128 stands for zero in the data rows.
Some points, each followed by its number:
[117 120 109 110 137 124 142 137 134 120 124 125 114 151 105 124 142 127 121 171 117 118 124 128 179 127] 0
[126 107 144 102 132 113 164 148 120 149  80 147 125 103 107 162 129 147  87 121 152 151 115 131 143 125] 1
[160 114  92  93 157 144 128 152 152 127 107  94 120  93 135 106 155 130 119 112 146 134 122 123 118 146] 2
[118 115 159 129 149  92 189 166 104 127 112 154 134 135 133 141 116 130  81 161 110 138 117 123  61 121] 3
[122 130 120 114 140 131 125 127 160 158 117 119 143 131 122 124 125 118 113 176 127 129 132 111 166 123] 4
[105 134 137 110 120 124 146 135 138 138 103 151  89 168  90 106 130 117 155 139 113  93 117 117 132 126] 5
[146  99 130 112 152 112 153 105 152 115 136 150 134 138 124 108 129 148 159 110 123 101 147 133 122 138] 6
[117 129 119 119 133 128 133 119 165 155 106 131 107 122 119 119 137  96 127 149 116 150 138 139 158 120] 7
[133 123 119 111 118 125 119 132 117 152 126 152 108 110 115 141 142 124 128 132 153 145 132 127 130 133] 8
[118 121 133 122 145 115 134 118 160 123 125 122 147 147 117  96 136 121 128 113 137  46 124 125 143 140] 9
[133 143 110 187  83 182  95  46 115  54  78 116 198 104 130 100 129 121 132  55 136 226 132 158 126 127] 10
[126 157 144 149 126 132 134 118 125 120 142 109 138 159 121 156 112 129 132  85 131 154 156 137 124 112] 11
[136 147 103 129  94 133 101 178 109 157 115 152  98 117 138 159 135 118 147 125 193 135 154 155 144 122] 12
[199  76 119 134 149 103  73 144  98  63 200 153 110  70 150 155 156 155 106  83 115 171  34  99  84 180] 13
[ 92 190 175 192 105 156 123  95 123 150 189  97 107 142  95 190  76 169 159  71 124  87 212 130  72  71] 14
[126 105 138 100 135 112 145 187 124 117 128 142  79 106 121 147 140 120  99 140 145 128 123 124 153 118] 15
[143 118 110 127 108 127 134 127 140 163 110 147  80 114 118 161 134 135 140 106 165 137 148 144 125 124] 16
[138 107 133 129 149 111 141 108 117 128 143 136 122 150  85 114 116 140 153 150 125 142 152 124 109 138] 17
[142 101 132 115 158 121 150  98 161 118 113 128 133 136 123  98 113 124 164 157 128 114 132 143 140 131] 18
[158 123 110 101 163 133 146 150 136 130 128 112 146  96 135 126 144 136 130 145 118  91 115  95 140 151] 19
[128 139 170 104 125 113 136 120 130 163 128 133 120 126 135 118 143 116 120 154 124 117 124 152 142 133] 20
[141 127 119 115 140 129 131 159 155 123 154 114 131 124 148 109 138 123 114  99 133 160 128 132 114 129] 21
[122 138 111 124 111 134 111 170 118 128 135 121 110 120 118 138 132 125 124 115 155 156 147 139 107 111] 22
New points follow, each followed by the numbers of its three nearest points above, looking only along the 2 directions in which the numbered points spread most, nearest first.
[185  85 110 124 150 105  90 180 135 113 160 139 125  77 162 151 154 112 113 136 122 116  60  96 102 164] 2 19 21
[137 124 127 122 137 126 142 110 140 131 133 113 112 126 128 117 129 116 109 124 131 140 129 115 127 128] 8 6 12
[133 108 154 143 138  88 120 181 112 116 152 160  95 132 129 159 121 140  94 105 105 147  81  98  98 142] 2 21 8
[130 109  78 142 120 142 145  62 143  82 149 135 162 139 122 116 157  95 115 106 143 130 107 152 195 138] 21 22 8
[144 116 129 133 137 120 144 128 123 101 135 124 127 144  94 107 113 145 148 109 110 176 155 151 118 133] 22 12 16
[ 86 188 182 118  95 165  57 195  57 255 146 156 197 124 187 140  26 172 125 190 102 145 153 135 230 131] 5 9 17
[122 134 137 112 126 127 139 115 126 124 113 113 104 122 117 109 134 116 113 145 123 159 136 119 130 118] 6 8 17
[110 129 154 111 121 143 106 159 121 163 104 142 101 111 141 124 100 117 119 169 120 165 122 131 160 139] 3 18 1
[114 137 139 138 135 109 138 158 124 113 149 125 117 149 107 129 135 124 108 139 101 151 120 112  77 132] 8 6 12
[ 92 180 199 104  88 164  70 154  40 255 152 168 184 123 167 157  44 166 133 227 104 153 147 137 255 130] 5 9 20
[110 120 113 106 135 118 143 136 141 106 134 129 130 143 116 121 137 120 119 111 133 102 134 130 150 134] 6 18 7
[130 128 130 115 130 120 134 122 161 112  95 105 144 126 129 120 131 127 107 135 117  99 124 123 132 113] 6 18 7
[111 146 132 111 121 137 124 159 110 170 133 120 119 123 144 135 105 115 138 145 138 137 159 150 146 111] 17 9 7
[138 141 110 122 105 135  92 108 116 153 121 121  87 120 117 137 137 108 134 119 164 139 139 128 102 126] 22 12 16
[138 140 108 131  99 140  98 151 110 153 118 151 121 117 148 168 140 127 142  98 186 126 152 154 107 119] 22 12 16
[150  95 132 138 134  98 100 151 106 109 154 142 125 109 132 128 137 122 112 136 110 133  88 114 100 144] 2 21 1
[ 12 126 172 180  62 144  73 107 108  97  90 109 160 161 106 101 101 218 179 192  92 129  76 134  97  62] 11 16 12
[116 134 128 121 132 133 128 155 132 132 125 119 140 133 134 118 123 114 115 116 126 122 128 119 139 127] 6 8 17
[131 124 148 110 128 121 139 132 141 152 149 135 135 150 100  92 137 126 134 115 122 157 127 131 140 135] 6 17 8
[115 143 141 133 134 116 122 160 134 112 113 127 109 158 135 137 142 120 117 160 117 131 114 101 120 134] 3 1 18
[119 130 149 154 141  99 121 137  83  84 146 148 134 152 116 147 126 116 108  99 107 106  94 105 125 139] 21 22 8
[133 127 122 115 136 129 134 129 136 133 114 122 130 127 142 106 136 124 118 136 134 171 138 106 139 120] 8 6 21
[157 129 101 172 106 141 112  72 128  96 123 133 143 148 147 109 142  98 130 115 126 138 127 141 126 130] 22 21 11
[116 156 149 140 136 122 126 143 131 121 164 121 121 155 136 142 125 118 124  77 125 131 133 110 112 132] 22 12 16
[128 146  99 125 101 132  88 130 124 144 111 128 109 111 131 140 130  96 127 136 157 145 138 124  78 119] 22 12 16
[167 103 111 110 156 120 124 146 137 132 105 104 141  80 192 160 156 100 127  80 127 108  87  62 119 167] 2 21 19
[105 180 169 122 107 139  74 146  88 242 138 153 187 134 182 143  56 155 132 199 119 109 144 127 237 138] 5 9 20
[174 116  87  99 161 151 109 152 159  81 132 110 119  67 167 143 133 164 118 129 148 148  86 130 105 167] 2 21 13
[139 110  83 131 125 140 149  60 150  95 142 131 124 135 137 118 163  98 113 112 143 156 106 170 200 133] 21 8 22
[116 129 155 143 141  95 137 195  99 117 160 151 111 150 137 153 128 126  97 105 124  89 104 109  85 138] 8 1 6
[124 127 124 118 134 117 133 165 118 134 126 118 155 140 120 112 133 116 125 133 114 118 141 115 129 114] 6 7 18
[170  83 114 117 140 107 106 145 113 127 144 129 142  90 157 156 151 106 120 108 132  89  85  92 135 155] 2 19 21
[190 121  86  80 171 139 142 160 182 112  97 108 152  51 208 135 137 147 125 146 131 121 103  98 121 163] 2 19 15
[127 135 112 134 131 138 133 138 134 149 134 128 138 131 115 120 127 117 136 123 130 119 141 133 154 116] 17 16 12
[165 106 127 115 169 119 122 106 125 147 124 126 146  64 209 184 181  86 137  56 111  63  71  53 158 185] 2 19 21
